In the rows, zero is written as 128.
The rows of A fall into several groups, and each row is roughly a mix of its group's hidden directions.
A, 121 rows:
[[162 138 162 146 141 106 154 142 125 173 140]
 [147 149 114 114 141 104 135 169 106 174 141]
 [ 72 136 104 104 127 142 104 120 116  94 123]
 [112 134 103 129 129 160 107 112 136  74  98]
 [ 86 131 121 101  99 145 141 170 102 140 128]
 [183 111 117 155 157 112 113 114 155 136 135]
 [ 89 124 136  99 132 129  81 151 130  99 107]
 [178 111 100 154 154 112 104 110 145 131 140]
 [ 82 129 127 100  92 145 144 159 103 132 119]
 [135 158 125 112 137  98 134 160  94 171 142]
 [122 143 111 107 127 106 132 168  90 169 143]
 [169 111 139 156 149 128 123  91 167 114 119]
 [145 125 136 128 134  97  98 186 120 156 132]
 [105 108 108 132 127 152 118  88 110  81 112]
 [ 92 124  99 108 123 149  97 134 136  84 106]
 [ 77 127 131 102  98 152 141 161 107 130 125]
 [143 110 135 150 126 124 109  98 161  89  89]
 [158 145 153 139 155 128 162 145 152 169 141]
 [100 130 133 113 135 154  95  98 146  82 112]
 [169 145 145 157 140 130 167 108 131 159 148]
 [127 147 133 110 131 107 144 164  95 179 140]
 [120 117 138 120 142 144  85 119 168  89 103]
 [131 138 165 122 140 124 108 145  91 179 140]
 [145 149 130 115 144 103 139 166 109 179 141]
 [111 126 122 128 113 147 157  74 133  88 116]
 [ 94 114 108 117  96 118 125 115  89  94 103]
 [157 130 125 132 152 100  99 176 127 158 140]
 [135 138 169 127 128 119 124 156 100 183 125]
 [129 138 114 105 130 104 134 171  97 173 140]
 [185 122 124 154 160 116 119 109 157 135 132]
 [160 134 113 137 146 111 106 189 136 142 140]
 [116  91 121 114 113 133  90 136 125  85  95]
 [ 85 131 144 106  96 135 147 165 100 145 128]
 [145 152 130 131 126 131 183 137 108 167 150]
 [ 90 119  91 101 116 147  94 138 111 100 132]
 [129 116  91 131 127 128 140  97 161  76 121]
 [177 101 143 148 156 103 123 108 155 144 126]
 [ 70 128 128 100  96 140 135 141 102 116 120]
 [ 90 132 137 112 146 153  94  95 134  90 125]
 [142 119  94 134 128 137 145 109 174  83 119]
 [121 139 165 123 128 118 117 149  86 178 129]
 [118 111 129 144 122 156 118  85 153  80 117]
 [134 116 138 155 132 155 120  86 163  88 121]
 [112 126 144 128 113 151 164  71 129 103 118]
 [137 131 133 126 135 100  98 181 110 167 130]
 [108 160 130 102 137 153 123 154 167 103  98]
 [ 84 144 139 104 100 135 146 162  97 143 129]
 [ 96 144 148 107  99 143 158 167 107 150 120]
 [109 119 118 123 116 152 143  75 138  83 125]
 [111 155 129 108 121 120 160 152  89 163 152]
 [117 156 141 114 135 125 170 132 110 171 162]
 [129 120  95 134 128 137 146  96 161  76 128]
 [ 73 130 121  98 128 142 101 114 124  92 120]
 [116 102 134 145 116 160 120 100 161  82 118]
 [129 119  88 131 124 136 139 105 162  74 122]
 [ 79 138 144 108  91 152 149 147 110 121 116]
 [150 118 127 140 126 116 168  99 163  87 116]
 [120 138 162 122 134 120 113 144  88 181 136]
 [102 117  96 121 105 135 102 109 115  80 105]
 [105 118 119 124 111 144 148  77 138  82 120]
 [123 137 158 119 134 126 100 151  88 176 139]
 [109 128 104 109 105 110 130 167  84 151 147]
 [ 76 134 130 106  87 132 135 138  94 115 120]
 [103 126 154 121 112 147 152  69 113 119 117]
 [170 144 139 140 105 114 173 139 112 161 131]
 [ 92 140 104 111 121 145 104 134 142  82  98]
 [111 129 119 115 147 162  93 127 167  91 113]
 [150 128 122 132 142  98 102 186 132 155 136]
 [ 99 128 153 124 113 154 159  74 117 122 127]
 [ 85 144 133 104 101 148 146 165 101 143 131]
 [ 95 105 120 116 123 145 115  97 125  78 100]
 [131 113 145 154 131 160 127  87 164  94 119]
 [ 75 146 108 100 130 154 112 118 127  95 124]
 [133 133 125 127 138 103  92 182 107 159 139]
 [174 135 161 154 133 107 155 123 138 163 133]
 [174 131 141 151 127 105 150 152 124 172 140]
 [ 97 135  98 114 120 157 123 118 142  80  99]
 [118 119 124 124 118 152 150  71 146  90 119]
 [131 132 126 127 131 100  97 186 111 159 130]
 [139 142 158 122 134 107 143 151 112 180 160]
 [177 117 112 149 156  92 104 114 135 142 143]
 [123 142 162 125 133 120 116 150  84 177 138]
 [ 72 145 141 104 101 138 141 132  93 123 124]
 [115 114  95 130 116 122 145  96 155  76 117]
 [169 140 154 151 132 105 153 136 120 171 144]
 [101 123  94 108 111 117 124 167  89 143 148]
 [121 139 162 122 131 122 111 149  87 179 135]
 [162 116 128 154 158 118 109  83 156 110 129]
 [124 109 135 147 126 156 120  87 160  83 117]
 [114 139 131 121 149 171 108  98 160  91 120]
 [105 125 126 126 113 160 157  73 139 103 119]
 [153 127 143 136 122 103 168 149 107 174 143]
 [142 116 153 151 151 138 132  81 164 107 109]
 [126 111 127 150 128 156 116  86 158  83 121]
 [179 112 145 159 135 112 144 115 145 161 145]
 [120 113  95 126 121 134 135  92 157  75 120]
 [114 109 139 143 119 159 124  91 158  82 114]
 [101 121 113 121 114 140 139  74 124  84 119]
 [172 125 127 156 156 115 112  88 154 114 128]
 [143 130 126 129 131  99 100 190 121 154 125]
 [ 95 129  82 112 107 136 100 145 118  94 113]
 [ 74 137  99  99 116 141 112 130 115  96 120]
 [126 107 142 150 125 151 121  86 161  86 116]
 [ 79 141 147 106  96 152 153 137 106 125 114]
 [ 83 145 143 104  89 137 147 153 109 116 112]
 [128 139 167 126 134 118 119 148  91 180 136]
 [ 90 135 127 110 145 155 100 111 151  86 111]
 [158 127 123 133 136  94 109 188 135 144 122]
 [136 146 146 131 158 137 152 118 139 172 174]
 [170 114 132 157 156 114 114  86 155 120 129]
 [143 120 105 139 128 134 158 103 171  81 123]
 [132 138 168 126 128 120 118 161  98 179 130]
 [128 141 121 105 130 104 136 172  98 173 140]
 [107 121 143 123 109 136 156  69 123 100 111]
 [146 120 118 140 127 135 168  99 176  96 118]
 [120 107 129 144 119 159 118  99 162  78 116]
 [159 146 155 150 160 135 152 115 142 163 155]
 [ 77 144 112  95 130 160 125 123 122  95 120]
 [110 134 162 115 120 120 104 140  76 164 125]
 [ 84 141 140 102  99 144 149 165 105 137 123]
 [107 124 116 124 123 160 143  72 136  91 134]]
Here is one row from each group, named. Which group is each of the other rows in?
[155 122 125 139 116 103 148 155  97 174 153]
(3)
[175 116 114 150 156 105 107  94 150 119 129]
(62)
[107 141 148 119 128 127 102 147  82 174 136]
(46)

[138 143 154 126 145 132 106 160  97 177 146]
(46)
[108 108 117 125 113 138 108  95 125  76  96]
(3)
[115 128 141 131 115 153 169  74 137 104 120]
(46)
[150 112 128 149 141 143  77 113 156  95 112]
(3)
[162 126 122 135 145  94 109 181 140 150 129]
(46)
[ 80 130 107  96 129 154 101 142 120  96 122]
(3)
[162 131 165 143 155 124 145 118 159 164 147]
(3)
[ 88 158 152 116 107 150 155 145  98 147 132]
(62)
[ 94 125 132 125 109 136 154  72 118  99 118]
(46)
[147 137 133 133 140 103 110 184 118 169 131]
(46)
[ 83 142 116  96 105 142 134 170 103 130 131]
(62)
